(in the rows, 128 means zero)
Named moves (each a turn or a mirror), then the moves between two rows, first move first; the first pair answered
q797:
[135 133 115 116 125 134 135 117 112 140 145 119 128 139 141 123 147 131] => [123 140 115 128 132 122 129 115 104 154 131 120 129 142 137 133 130 127]
[139 109  92 155 151  82  93 151 124 125 114 158 140 123  98 115 153  89] => [156 103  94 139 141  97  99 153 133 108 138 158 138 118 103 105 178  97]
[102 140 120 142 137  90 100  84  76 178 107 127 116 149 132 171  90  94] => [163 112 119  79  96 151 124  87 111 111 195 121 101 127 150 132 182 119]
[137 113  92 119 152 130 111 165 168 119 110 202 152 113 109 127 151 159] => [131 118  89 126 158 122 108 161 163 130  97 203 155 117 104 131 139 153]
q601:
[122 138 105 154 136 111  93 150 128 100  72 164 165 110 123 143 153 126] => [127 124  97 151 138 100  99 157 138  91  91 173 169 106 116 124 150 125]
[157 124 142 151 148 121 126 126 138 137 109 117 114 165 119 130 150 160] => [162 122 138 149 149 120 127 129 137 133 114 119 117 161 116 121 154 158]
[151 135 105 137 129 134 130 118 108 151  99 124 120 121 148 150 141 108] => [161 130  98 134 131 134 129 123 111 143 107 132 123 117 143 141 154 106]
[120 113 154 126 132 139 152 134 152 113 120 146 154 105 119 139  91 125] => [115 125 163 127 131 144 146 129 147 118 104 140 153 109 128 151  89 123]
q583:
[ 90 157 173 132 123 135 134 124 132 141  92  98 118 134 137 171  72 132] => [110 144 134 152 138 104  97 160 142 102  74 163 147 109  93 139 118  99]
[117 111  58 173 149  69 118 112  74 184 137 142 139 177  89  97 126 116] => [101 131  95 158 139  97 144  89  70 209 137  93 121 189 124 128  86 136]
[131 101 122 117 135 135 131 138 109 154 143 101  94 135 134 102 116 126] => [118 119 150 120 130 140 122 143 116 154 109  99 100 122 139 125  91 119]
Now pairs of rows:
Between the rows of a pair lie two moves.
[107 117 126 137 145 106 139 132 124 148 126 110 122 149 120 130  98 132] => [104 134 130 144 145 110 122 135 123 143  96 118 128 143 119 142 107 124] | q583 then q601
[131 145 163 113 108 176 166 110 135 108  98  95 117 110 149 158 110 149] => [145 133 137 128 117 150 134 145 152  69  82 152 144  82 113 133 139 120] | q583 then q601
[129 125 123 139 132 114 144 132 118 125 163 103 115 126 155 143 119 134] => [130 136 143 131 125 130 139 139 130 105 149 109 121 110 157 151 122 129] | q583 then q797
[137  78 161  87 122 141 172 125 158 122 207 114 133  99 135  76  71 162] => [107 139 214  99 113 161 142 122 155 130 116 105 139  85 150 135  42 150] | q583 then q601
[125 117 128 117 124 131 134 125 137 130 146 132 129 125 135 126 115 127] => [123 122 132 122 126 127 126 131 142 123 132 142 135 116 129 127 114 123] | q583 then q583
[151 147 149  94 110 178 132 103 119 120 129 116 107 140 135 108 163 175] => [152 154 158  95 109 178 117 120 131  97 107 136 117 120 124 112 165 164] | q583 then q601
[168  81 103 106 124 139 139 118 126 127 149 153 135 125 117 100 189 125] => [130 134 182  98 111 172 142 110 139 143  90 118 134 108 148 164 119 131] | q583 then q583
[176  94 121  63 155 112 180 108 145 105 243  89 140 151 167  85 154 143] => [132 181 213  63 131 157 156  89 140 117 131  51 135 136 208 173 108 144] | q583 then q601
[160 156 131 127 119 160 111 131 120 121 102 132 130 113 160 148 169 126] => [157 145  98 146 135 130 100 136 105 130 100 149 137 124 140 134 174 115] | q797 then q583
[ 95 146 158 112 147 139 149 133 150 142 100 109 131 112 124 159  49 140] => [122 151 108 139 157 117  94 157 137 108  66 169 150 102  90 129 136 111] | q601 then q583
[110 142 159 130 141 133 136 166 189  83 121 138 147  86 124 104 148  91] => [ 82 133 122 170 173  83 137 150 150 141 108 135 147 127 108 102 105  84] | q583 then q797
[101 118 152 156 129 123 128 120 154 139 106 140 128 102 115 162  56 120] => [143 101 155 118 104 163 141 127 178  91 159 141 122  81 125 134 119 131] | q797 then q583
[136 131 133 128 128 132 142 122 124 153 155 114 125 119 135 135 114 133] => [137 136 130 135 133 122 120 143 134 132 128 147 142  98 118 131 125 114] | q583 then q583
[ 92 128 185 125 127 132 135 145 154 128  98 128 145  81 114 153  23 114] => [149 132 190  83  87 195 134 137 165  77 138 116 129  70 147 139 130 135] | q601 then q797
[144 134 136 144 131 152 121 108 144 121 112 114  96 104 150 128 148 118] => [141 129 118 160 144 133 109 117 139 124 101 133 103 105 134 120 149 104] | q797 then q583
[139 131 111 136 134 112 129 133 124 125 121 141 125 119 128 119 118 123] => [140 124 117 130 133 114 137 135 130 120 135 138 122 117 129 117 115 126] | q797 then q601
[135 117 105 137 122 130 139 122 106 138 189 115 121 154 130  84 174 148] => [113 163 159 132 104 163 132 105 105 147 138  84 115 150 161 135 150 156] | q583 then q601
[147 163 121 123 112 167 138  97  81 165 105  78 101 191 156 132 167 166] => [159 179 126 131 110 166  94 130 104 116  52 129 129 149 132 132 203 137] | q583 then q601
[120 129 101 144 125 131 129 102  99 163 121 119 126 142 138 137 155 129] => [129 113  88 142 127 128 134 111 110 150 142 130 129 138 128 119 167 127] | q601 then q601
[139 130 134 131 126 140 125 115 113 127 120 115 124 139 139 127 148 127] => [131 129 127 143 136 122 125 119 111 134 108 121 130 143 131 129 136 120] | q601 then q797
[117 140 114 109 134 125 111 100 101 144 112  89 136 165 158 150 157 139] => [135 127 104 100 130 133 112 108 108 126 131  99 137 157 155 132 184 141] | q797 then q601
[118 144 135 136 114 119 115 114 120 145 100 133 125 146 125 144 123 129] => [131 128 114 140 121 106 112 126 122 133 110 154 132 141 111 123 144 119] | q583 then q601
[ 87 102 156  98 111 131 127 131 139 159  96 100 161 137 131 140  91 127] => [105 107 125 114 117 121  91 142 133 137  70 139 174 129 108 125 146 103] | q601 then q583
[140 111 118 114 136 131 121 138 144 123 148 118 136 133 114 128 134 137] => [131 125 142 113 134 136 120 137 148 124 127 115 137 125 123 147 115 136] | q583 then q583
[125 117 112 138 140 102 138 111 114 129 168 138 132 149 128 118 110 140] => [129 128 139 115 124 132 149 106 130 117 174 122 126 137 145 131 112 150] | q583 then q797
[137 154 160 136 116 106 104 144 131  98 129 148 135 103 136 148  91 125] => [144 134 123 149 130  81 101 145 122 103 146 163 140 114 119 122 108 118] | q583 then q797
[136 139 152 136 110 107 141 121 113 131 122 143 112 142 166 139 131 150] => [138 140 148 139 113 102 129 134 118 115 111 162 123 128 154 136 145 141] | q583 then q601
[138 111 128 121 115 157 150 133 147 124 143 117 116  85 103  83 128 129] => [108 127 139 141 126 143 146 127 133 157 107 109 119  96 102 106  82 123] | q583 then q797
[156 110 111 111 125 135 138 117 116 126 151 128 122 134 124 113 160 134] => [133 122 152 106 119 145 152 113 129 138 137 108 117 129 139 139 111 140] | q601 then q583
[130 112 128  89 130 127 146 157 162 109 156 151 126 107 122 124  93 146] => [103 138 137 111 140 115 132 148 140 140 108 142 128 120 124 154  63 137] | q797 then q601
[113 161  98 140 149 156 113 103 133 105  98 145 116 109 122 145 119  98] => [131 135  68 136 149 152 125  97 126 105 144 144 109 122 124 117 146 104] | q601 then q583
[156 111  92 153 132  97 118 122 113 114 128 153 149 138  74  82 170 143] => [116 153 174 134 111 140 147  87 113 151  99  81 125 144 131 147  91 168] | q583 then q583
[141 146 159 125 134 152  82 122 114 115 127 144 145 124 112 126 133 140] => [148 132 145 120 132 152  97 105 105 130 160 126 130 143 120 116 140 153] | q583 then q583
[136 119 132 142 138  80 151 133  92 154 158 120  99 130 130  97 109 139] => [126 140 172 127 125 105 152 129 104 149 137 108  98 119 147 124  86 142] | q797 then q583
[108 100 183 106 136 125 165 153 164 112 146 137 140  95 122 130  29 132] => [136  65 127 112 147 102 162 162 158 104 185 167 142 106  97  84  77 126] | q583 then q583
[155 106 109 114 139 121 139 133 116 100 186 138 124 137 116  89 151 123] => [129 139 157 105 123 154 154 103 108 127 162  86 105 150 154 133 113 140] | q583 then q601
[111 122 138 129 136 122 156 107 112 171 133  94 103 155 151 153  96 140] => [131 122 140 110 118 149 156 105 119 151 155  89  95 153 166 144 136 149] | q797 then q601
[146 124 130 125  95 143 158  90  69 142 173  92  95 146 118 158 102 152] => [148 141 131 151 109 117  99 142  97  90  94 171 138  94  70 158 123 105] | q583 then q583
[139 136 115 142 132 126 111 124 113 140 101 122 137 145 132 127 149 127] => [145 124 105 138 131 125 115 125 117 137 116 124 135 147 130 116 157 133] | q583 then q601
[121 142 118 123 118 141 109 124 134 106 110 171 115 107 124 125 141 103] => [130 122  94 124 122 134 123 112 119 117 146 164 106 132 124 106 152 115] | q797 then q583
[115 146 159 129 128 125  94 146 135  86  96 156 126 112 126 140 159 118] => [135 104 122 117 130 117 120 138 129  92 169 149 112 136 125 102 181 135] | q601 then q583
[161 121 116 121 113 138 156 148 148  84 169 152 156 138 139 119 177 108] => [103 148 136 157 137 111 158 121 117 157 115 118 148 169 147 166  81 106] | q583 then q797
[109 143 133 158 145 111 122 120 107 161  96 133 109 135 125 159 107 118] => [157 134 124 126 117 153 122 122 125 114 142 135 100 123 139 133 190 130] | q601 then q797
[152 134  93 154 106 158 129  95 113 140 120 113 119 138 141 134 179 138] => [148 133  79 168 116 139 121 100 107 144 109 126 126 139 127 127 174 128] | q797 then q601
[137 134 131 141 123 121 104 129  97 142 119 135 119 144 122 131 149 130] => [143 137 141 129 117 136 112 122 100 140 130 121 110 146 132 133 153 137] | q797 then q583
